(in the rows, 128 means zero)
One turn sends every row of this set to another row. A few are shown first. Where does it send the rows asked after them?
Dapu: [101 121 105 118 149 141 142  93 165 102  94 120 130 152 181 132 114 143
 156 141 137 134 135 109 132 122 150 141]
bogo: [141 140 130 120 132 158 127 143 135 132  85 110 135 170 157 141 132 152
 127 151 140 145 150  97 141 124 151 108]
Begek: [ 77 153 101 132 150 158 113 118 156 126  96 120 122  97 144 149 119 156
 100 123 123 146 131 128 127 146 106 112]
mos: [102 104 127 118 176 124 125 118 114 103 116 108 140 120 159 134 110 174
 105 129 149 134 141 125 106 150 109 110]
Roz: [128 121 124 141 126  53 164 135 118 107 137 123 115 149 100 130 134 122
 131 123 142 125 147 118 112 148 124  97]
tupot: [115 104 101 122 117 106 145 129  91 133 133 124 122 121  89 126 126 143
 148 112 137 114 125 124 138 173  89 118]
zugov: [115 111 104 126 119  91 146 126  90 136 132 123 119 123  91 135 128 137
 151 119 131 108 127 112 133 174  98 109]
Mep: [109 168 131 109 147 142 137 120 165 124 119 132 116 117 159 131 138 130
  81 138 131 153 167 146 110 138 120 116]
fimut: [115 140  89 136 118 182 120 138 165 119 139 125 121 118 171 131 125 143
  94 134 138 128 143 139 113 124 118 112]
suk: [111 138 136 142 130 117 104 104 165 107 128 130 125 132 142 105 151 100
 104 130 112 149 116 130  94 117 130 125]
dufer: [114 145 119 117  82 151 154 142 130 105 128 125 138 112 172 178 102 117
 113 124 144 129 162 155 144 138 103 111]
tuvit: [123 120  85 102  87  96 134 120 125  90 157 128 112 129 129 136 101 129
 160 124 139  91 113 132 149 137 138 130]
gonut: [141 147 121 119 118  70 169 149 113  95 132 124 126 147 122 154 125 115
 139 153 123 119 150 146 142 133 146  98]
gizi: [126 123 133 141 128  58 161 139 113 106 129 125 120 150 103 123 133 133
 126 114 142 129 141 116 106 144 111  97]
tata: [ 88 159 108 103 123 126 129 164 141  78 121  83 135 108 150 159 102 137
 123 122 110 131 119 145 136 130 113 110]
bubi: [118 138 140 100 126 167 123 105 143 135 109 111 129 136 151 126 144 109
 137 158 129 140 127  93 141 142 117 163]
bovop: [119 117  96  86 143  97 141  89 158 125  95 128 133 124 174 108 130 149
 140 112 147 118 122 131 138 148 128  93]
taguf: [101 122 134 139 106 150 139 127 157 101 111 115 104 123 148 149 101 128
 167 153 114 136 174 116 128 125 160 145]
Fon: [106 126 128  91 111 151 126 137 128 116 109  96  94 108 142 130 124 148
 154 148  97 131 166  98 140 133 138 152]
nisif: [119 146 157 137 110 128 133 131 132 115 105 111 102 132 163 144 124 164
 134 134 108 118 178  90 137 127 152 136]
bogu: [120 121 142 134 123 123 135 108 144 135 143 121 141 122 164 145 156  89
 121 133 171 133 115 107 138 138  89 126]
sut: [125  99  75 140 102  93 149 124 127 113 160 134 108 143 107 120 135 111
 161 117 129 112 127 136 126 141 126 118]
somid: [134 132 109 129 148 139 117 161 142 139 118 107 149 147 126 138 141 121
 152 141 137 151 113 142 141 137 135  69]
vogev: [126 100  80 149 102  93 155 127 133 106 152 140 113 144 106 113 140 108
 155 114 127 121 130 150 124 134 123 120]
kop: [105 183 125 100  86 111 131 119 156 108 109 132 118 115 159 143 126 124
 107  96 105 127 139 152 152 140 126 117]
fasef: [135 101  90 133 112 175 117 117 121 149 107 145 130 124 136 130 145 134
 115 134 126 141 151 159 145 144 124 107]
zale: [107 148 127 117  96  87 137 124  85 120 120 132 122 115 110 171 120 117
 148 130 125 119 118  98 146 144 101 115]

tuvit -> zale
somid -> bovop
Now find these:
fasef -> mos
fimut -> Begek
tupot -> gizi
kop -> dufer
Fon -> nisif
zugov -> Roz
Dapu -> bubi

One turn sends every row of this set to another row. A few are shown first. Where does it send the rows asked after them?
topuf: [130 101 125 132 102 144 142 118 134  91 161 143 107]
zit: [123 130 168 140 123  89 143 100 136 100 152 175 134]
muve: [125 141 153 153 142  74 143 141 137 157 146 119 113]
riki: [120 142 157 115 120 115  90 126 125 132 146 127 101]
peg: [101  93  96 122 113 124 140 134 104 127 154 140 117]
tezu: [138 111 148 133 152  71 149 124 157 104 126 127 155]
kug: [124 108 126 143 147  79 162 150 131 163 124 131 122]
monok: [114 138 143 112 121 134 116 149 143 149 151 136 100]
vup: [120  70 141 128 144  69 124 108 133 108 121 163 108]
Rik: [131 100 175 144 146 119 118  89 120 123 135 106 106]
vufus: [112  95 124 117 119 142 133 108 112 100 165 134  97]
Fipen: [125  90 101 127 136  94 160 110 111 141 126 118  94]
gega: [125 115 115 110 131 120 149 128 139 132 119 111 157]
rigi: [108  76 147 137 134  96  96 113 130 130 112 150 137]
rodep: [130  98 136 110 143  72 150 123 140 105 146 162  75]
kudez: [137 101 166 136 151 133 136  83 141 124 137 116  95]
Lafu: [150  96 136 142 145 120 158 152 132  93 152 157  95]
buped: [124 120 112 139 137  72 163 137 126 158 137 122 102]
Zuza: [117  82 120 123 123  87  94 106 112 119 116 135 113]
Tosi: [135 126 188 147 159 102 136 102 146 136 139 128 111]
tileg: [130 120 153 136 113 121 139  93 145  84 163 159 111]
peli: [119 110 164 132 132 120 125  95 126  87 174 144  97]
koru: [127 110 125 128 140  87 147 128 149 126 114 121 168]
vuv: [147 121 154 100 146 122 160 118 145  95 143 111 119]
kabem: [125 131 137 104 132 104 146 142 145 127 161 149  72]
pabuv: [127  85 102 132 140 110 162 131 126 151 122 118 106]
voso: [125  90 114 120 130  56 119 121 116 113 125 145  96]
Vegid: [137 121 145 120 143 138 161 160 109 121 147 159 108]
sekel: [132  81 122 129 141 137 149  99 130 132 127 110  94]
Segiv: [104 110 149 129 122 129  92 134 135 151 128 136 132]
pekom: [144  88 128 164 144 103 142 119 154  88 143 161 109]
tutup: [131 132 184 156 146  98 120 117 134 140 145 111 114]
niru: [114 124 177 147 138  82 123 109 131 101 171 158 121]
Bagir: [114 108 141 122 118 117  79 108 117 128 126 125 116]
vani: [102 122 150 151 133  63 131 137 124 129 157 162 141]
zom: [114 104 127 135 110 103 149 158 105 127 137 162 150]
nabup: [113 129 137 143 136 123 130 101 133 141 123 171 152]
mim: [125 105 128 165 140 105 128  94 154 113 127 171 138]
gura: [135 121 130  96 135 139 156 122 136 116 134 105 134]
pesip: [ 96 108 110 138 119  85 137 148 109 141 149 152 139]
Kigug: [119 138 143 121 137 140 148 134 110 146 132 166 137]
Megu: [116 122 157 140 121  80 148 132 116 121 140 177 155]
Gak: [131 124 130 113 133  55 131 139 124 117 146 147  81]
rafus: [129 148 150 111 127  85 115 142 128 128 156 136  83]
nizi: [149 116 163 119 154  89 157 119 154  90 140 121 129]
Kedif: [129 130 169 151 157  75 150 134 140 156 134 135 122]
besof: [129  79 133 129 140 117 139  86 108 124 125 109  96]
zedez: [123  93 113 131 100 134 146 151 114 111 146 145 127]

gega -> gura
zit -> Megu
mim -> nabup
Now find these:
Zuza -> Bagir
tutup -> muve
pabuv -> sekel
kabem -> rodep
peg -> vufus

One turn sends every row of this set to another row. A few are shown first. Where does it send the rows asked after them?
pefon: [161 148 140 138 115 119 152 124  87 112 119 136 123 142 151 144 120 134
 165]
mevun: [117 125 148 101 109 146 125 135 118 131 128 134 148 108 209 137 151 151
 143]
tuva: [131 121 144 117 121 153 134 136 102 124 144 166 128  86 100 127 144  76
 128]
dinus: [128 125 133 148 133 143 127 137 132 138 117 147 127  71 150 145 150 168
 161]
mibon: [130 117  97 151 105 135 118 157 125 163 154 136 150 119 134 104 168 119
 118]
Gokud: [113 135 137  92  89 131 121 142 135 124 118 115 131 109 140 150 116 146
 187]
kiba: [130 113 116 129 132 140 158 159  88 141 130 153 110  91 131 147 117  77
 164]
Miv: [114  97 133 135 130 134 121 112 135 164 125 132 102 130 178 121 134 128
 158]
nev: [123 125 130 109 114 158 131 127  87 135 113 151 100 137 120 135 133 166
 130]
maba: [119 132  91 145 109 159 133 159  81 124 169 109 133 105 153 122 152 111
 133]
Mufid: [126 124  98 153 116 163 122 116 112 135 143 132 158 114 126 122 143  79
 183]
fubog: [147 157 130 149 113 165 137 114 107 141 114 172 165 131 155 147 130 105
 134]
Fofi: [131 116 118 126 131 134 132 114 124 171 127 123 133  58 126 154 130 115
 165]
Tanut: [110 103 142 105  70 141 115 133 128 139 102 109 147 119 129 105 127  92
 148]
Tarib: [129 122 129  75  91 138 119 138 138 134  94 128 147 116 141 106 139  88
 130]
sife: [140 153 123 128 107 159 147 114  95 110 128 155 125 145 145 137 108 146
 167]
Nef: [130 129 135 171 108 114 139 129 107 168 135 126 145 112 131 132 122 107
 105]
duzos: [129 136 125  88 112 114 123 136 148 133 110 125 109 115 134 146 119 130
 182]
gabu: [103 118 142 145  97 183 126 137 126 131  87 134 140 108 172 127 137  88
 145]
zapa: [131 104 120  78  88 125 135 176 119 153 114 153 150 126 152 123 134 127
 143]
fozen: [120 122 137 115  98 162 145 146  67 145 134 127 137  82 114 148 137  84
 127]
nep: [103 134 105 117 114 141 111 115  87 174 126 122 153 141 165 135 133 136
 125]
Zok: [148 147 121 104  81 136 101 130 106 116 152 138 123 140 128 100 143 127
 145]
til: [135 127 102 150 131 136 126 153 108 109 173 134 125 109 143 108 161  99
 133]
rira: [151 143 116 108  77 125 109 135  84 138 141 109 116 142 133 112 139 123
 144]
Gurar: [101 118 113  94 121 160 135 142  95 147 161 128 124 140 133 107 109 134
 160]
Las: [129 135 135  52 129 145 132 135  96 141 131 136 137  99 145 120 129 142
 140]
Nizuz: [150 148 102 122 118 143 132 138  97 123 130 124 179 100 154 140 162  81
 161]
bedu: [136 125 135 142 134 123 138 151 133 126 107 157 117  74 181 116 130 114
 126]
lanat: [133 143 103 116 128 190 143 110 116 132 119 117 128  92 148 148 157  96
 163]
fas: [139 121 153  94 132  99 138 163  97 117 157 125 143 127 148 113 139 126
 151]
pubul: [139 121 162 120 113 122 130 139  84 116 115 145 115 129 125 137 149 163
 134]
zuno: [125 124 118 145 133 147 132 137 119 158 107 132 118  74 153 152 145 165
 159]
berez: [118  96 166 109 121 122 120 121 102 149 143 117 121 109 117 108 120 133
 172]
matav: [118 123 139 124 110 160 151 167  88 107 144 165 146  78 140 146 121  99
 167]
bades: [120 155 123 135 106 155 135 131 120 141 145 164 168 103 143 129 124 127
  92]
vubo: [127 130 132 111 121 148 125 122 130 140 139 141 162  44 137 152 138 132
 161]
gomu: [145 142 143 171 104 146 139 114  93 152 113 148 160 134 151 151 129  99
 143]
rorop: [117  81 133 110  82 125 127 163 128 157 126 152 140 134 130 112 124 125
 162]
naraz: [ 99 115 128 156  97 166 136 145 109 145 116 131 123  76 177 123 104 133
 141]
Zozur: [126 122 145 139 116 153 131 143 130 130  79 137 135 108 175 129 151  75
 135]
vurel: [141 125 150 148 120 153 134 114 119 112 131 110 141  85 141 143 170  94
 176]
Seb: [123 125 149 134 129 106  97 114 121 132 142 153 165 137 154 115 152 131
 131]
Tokun: [127 125 101 142  93 142 120 165 113 158 154 128 166 112 146 112 170 128
 114]

Gurar -> Las
sife -> Tarib
Now find these:
fozen -> matav
nep -> mevun
bedu -> Nef
Zok -> duzos
rorop -> nev
gabu -> fubog
vurel -> Mufid
Fofi -> maba
dinus -> mibon

